Rows are one point carried round by a steady rotation, each followed by how many ticks it has turned.
The counts run from 0 to 506.
[-14  -2  -5 -14   6 -20 -25   4  -5   8  10  -7  21  17   9   1  11   7
  29  -4   8  20  -3   2   0  -9  -2 -13   3  30  18  -2  14  -3   1   0
  23  -5   5 -12  15]
295
[ -5  10   8  -6   8 -24 -17  -6 -16   6   3 -21  13  10  12  -6  -4  -5
  33   6  -6  21 -21  -8   6  -4  -8   1  -5  34   7  -3   5  -1   0  -9
  25 -11   3   0  17]
226
[-14  18 -13 -21  10  -3   8   3 -15 -23   5  10  21   0 -10   6  17   4
  17 -14   6  13 -21   3  -3  -8  -8  30 -13  23  -2  -2  18   9 -14  12
  -3 -13   0  -5  -5]
354
[ 10   8  -9  -9   0  -2   0  -4  -7 -16 -13  -2  14  -2   5  13  10 -11
   9 -10  24   7  -2   5  -6   8  -2  31 -26  33  18   1  16 -10  -8  -7
  11 -10  -8  27   0]
343
[  6  -6  -5 -23   0  -4 -14 -20 -11   1  -4   3  23  18  24   0 -11   8
   5  -9  25   1   7   7  -1   6  -3  10 -16  27  26  11  21 -11   0   3
  -2   8  -6  13   9]
482
[ -9   9 -12 -19  13  -5   2 -22 -19 -20   1  -1  -4  14   0 -10   5  23
  17  -4  -8  15 -28  13  11   6  -2  22 -10   6  22   5  13 -11   1 -10
  12   1 -13   8  25]
404
[ -3   9  -8 -10  11  -9 -11  13 -24  -9   1  11  19  20   8  11  11   4
   3  -6  11   1 -10   7 -10 -25  10  27   2  13  13  -4  37   3 -14   6
   9 -16  -3 -16   2]
286
[  7  18   5  -8   8 -24 -24  -9  -5 -12 -17   6  24  -8   8  -1   6 -23
  17  -8   1  13 -14  17 -15   3  -2   1 -12  26  22  10  13  12   4  -7
  16   3   3  -8   5]
159
[  0   8  11   0  22 -19 -13   0 -15 -18 -17  13  14   4  29  -7   2   4
  16  -3  13  -1 -13  -1  -1 -15 -13   5  -6  23  20   8  29   3  18  14
  18   8 -14  -2   2]
305
[ -6   5   9 -33  -1 -13  -8  -2   1   6   6 -15  12  15  13   1   8  14
  13   4  12  14  -1  11  11   5  -7  27 -16  11   8   2  16 -22  -4   7
   8 -23 -13  21  22]
131
[ -5  14  -6 -24  -4 -16 -16   3 -17  -3  16   1  24   6   0   6  -1  -3
  19   5 -11   0 -24   7   0   7  10  29 -16  21  -1  -9  29   1  -7   1
   7 -12   9  -2  14]
499
[  3  23  16  -9  10 -21 -15  -2  -6 -22 -23   9  10   0  22  -6   7  -6
  14   5  -8  -4 -17  14   6 -10  -4  22 -14  11  17   5  28   3   8   2
  24  -8  -2   1  12]
235
[ 12   6  14 -19   0 -30   8   2   8 -15   7  10   2  17  28  -9  -6  10
   3  -5 -16  17   0   7  14 -26   4  14 -10  13  11  -3  24  -1 -10   9
  17  -6 -16  15   8]
319
[ 10   5 -10   3   7 -19   9 -13 -19 -21  20  11   6  -1  16 -11 -18  18
  14 -15  -6  10 -26  -1  -1   1   3  12 -19  19   9 -15  22   2   1  -5
  18  12 -10   9   8]
39
[ -2  13   5 -33   6 -26   0   9   6  -7   3  -3  23   9  -4   4  17  -1
   4  -7  -3  27 -16   5  -2   1  -5  20  -4  16   9   1  18  -3  -4   6
  -1 -21 -25  -4  10]
422
[ 11  11   4   4  13 -20 -20  -2 -14 -12 -20  -1  14  -1  18   3  11 -21
  14  -4  13   5  -5  13 -11 -23  -1   5  -9  28  23  -1  10   0  -5  -6
  31  -7   9  -2   1]
444
[-10  13 -10  -5   5  -8 -11  12  -6   2  17  -7  12  23   5   4  14  11
  22  -6   5  24 -21 -10  -3 -24  -8  17   1  21   8 -11  16  -6 -11  -3
  17 -24   0 -12  15]
289
[  2   1   0  -6  12 -28 -15   2 -24 -10 -15   0  19  15   5   1  -3  -5
  16   9  -1   2 -19 -15  -9 -21   7  10  -9  27  22   2  28   9   1  -5
  15   8  -6 -12  11]
223
[  0   1  11 -28   8  -8   3   0 -10  -3  -9 -12  10  23  21   5  -3   9
   5   6  20   4 -10 -15  11 -15 -11  36 -20  22  11   7  23 -10  -8   8
   1 -18 -17  13   5]
489
[-14  10  -2 -15   7 -17  -9   3  -6   1   4  -5  15  22  -1  -5  -2   8
  22  -8 -12  23 -21 -12   7  -4  -6   3   6  33  14   3  24   7  -2   9
   1  -8  -5 -20  14]
220
[  5   9   0 -20  17 -10  -6   2 -22 -10   0   7  21  13  19   2   7  12
  -4  -1  28  -3 -15  -2 -12 -14 -11  36 -12   5  12   2  24 -13 -10   4
   2  -9 -19   6   4]
204
[ -5   9 -18 -12  16 -26 -12   3 -22  -9  12   2  34  -1  -9   3  16  -8
  17 -10   7  14 -24  12 -19 -13   2  11  -3  15  -1 -10   8   3 -12  -4
  16  -9   0 -18   5]
360
[ -5  -6   6 -39  11 -12  -5 -13  -5   6   0 -12  17  22  17   0   0  12
   5 -10  16  16   3  10  12   4  -8   4  -5  18  22  15  15 -22   1  11
   0 -10 -12   5  17]
484
[ -8   9   5 -13  15 -13 -10  -8  -3   0   2  -1  20 -15  23  -4   4  -2
  28 -26  10  23  -7  20   0  -5 -17  -7  -4  22   2   3   4  -2   6  21
  18 -10  11  -6  -2]
94
[  0  12  -2 -21   4 -21  11 -10  -8 -30  10  15  12 -14  12  -2   0   1
  16 -12 -16  11 -14  27   3   0   9  13 -23   9  -5  -7  19   3  -5   8
  21  -1  11  14   2]
247
[  2   8 -11   1   3 -15   1  15 -22 -13  -7   0  22   8  -1  12   4 -13
  12 -11  11  14  -7  -7  -6  -7  10  26 -14  43  10  -8  23   8 -12   4
   4  -9  -4   2  -7]
72
[ -6   9   4 -44  14 -13  -8 -17 -17  -3  -2 -11  19   9   6   2   5  14
   4  -4   4   5 -21  15   1   6  -9  20 -11   2  14  10  26 -20   0   4
  -3 -11 -15   2  20]
486
[ 10  12   9 -20   5 -26   2  -3   1 -18   1  21  16   1  25  -6  -9   1
   0 -11 -15   3 -14  25   3  -4  11  14 -11   4   9  -4  39   2   4  10
  15   1  -6   3   6]
317
[ -4   4   0 -41   0 -11   4  -3   4   1   0 -16  18   6   1   9   0  -4
  16 -14   4  24  -2  10  12  16  -3  13 -15  32   8  11  15  -9  -6  15
  -6 -17  -8  11   7]
62
[  5   5  -3  -6   8 -17  23  -2  -1 -19   7  10   2  13  18  -3  -3  11
  19 -17 -10  29   9  20  25 -13   9  11 -10  35   2   0  14   7  -8  20
  11  -7  -4  18  -1]
250
[ 10   7  20  -7  -2 -22  -2  -1   8  -1  11   5  18   3  39 -10 -12  -2
  20 -14   3  15   5   5  11   0   0   4 -13  28   0  -1  17   0  10  20
  19  -4  -5  16   6]
313
[ -7  17   3 -32   3 -10  -3 -11 -10  -2  11  -7  23   5   1  -2   9   1
  17  -6   8  18 -12  22   8  22 -11  29 -18  18  -3   3   5 -10   1   8
  -3 -18 -13  15  18]
416
[ 14  -3 -11 -10   3 -18 -11 -18  -7   1   9  -3   7  24  21  -4   3  14
   5  -8  21  19  -4   1  -1 -15  -9  13  -9  17  28  -2   2 -17  -9 -11
  22  -2 -13  18  19]
477
[ -6  15 -13 -25   1 -19  -5   1 -10  -8  10   3  29   0 -11   8   1 -11
  21 -17  -7  26 -14   0 -11   9   1   9 -10  36   1  -5  13  11 -12   1
  -5  -3   3 -13   5]
429
[ -4  16   4  -2   9 -11 -21 -14 -25  -6  -5  -4  17  -3  12   2  -7  -9
  34   4  -5   4 -28   8   1  10  -3   9 -14  31   8   2  20   5  10  -8
  16   0  10  -9  12]
228
[  7  27  -4   2  10 -19 -15  -6 -22 -16 -15   8  15  12   5  -4  13  -9
  18   9  -6   6 -22  -2   4 -11  -3  29 -11  25   7   1   7  20  -7  -9
  10   0  -4  -8  10]
153
[  8   1 -15  10   9   5   8  -6  -1 -13   9   3  -4  26  14   0  10  20
  10 -27   8  29   3   8  10 -17   1   6   0  27  29  -4  11  -8 -11  -4
  18 -12  -5  11   8]
187
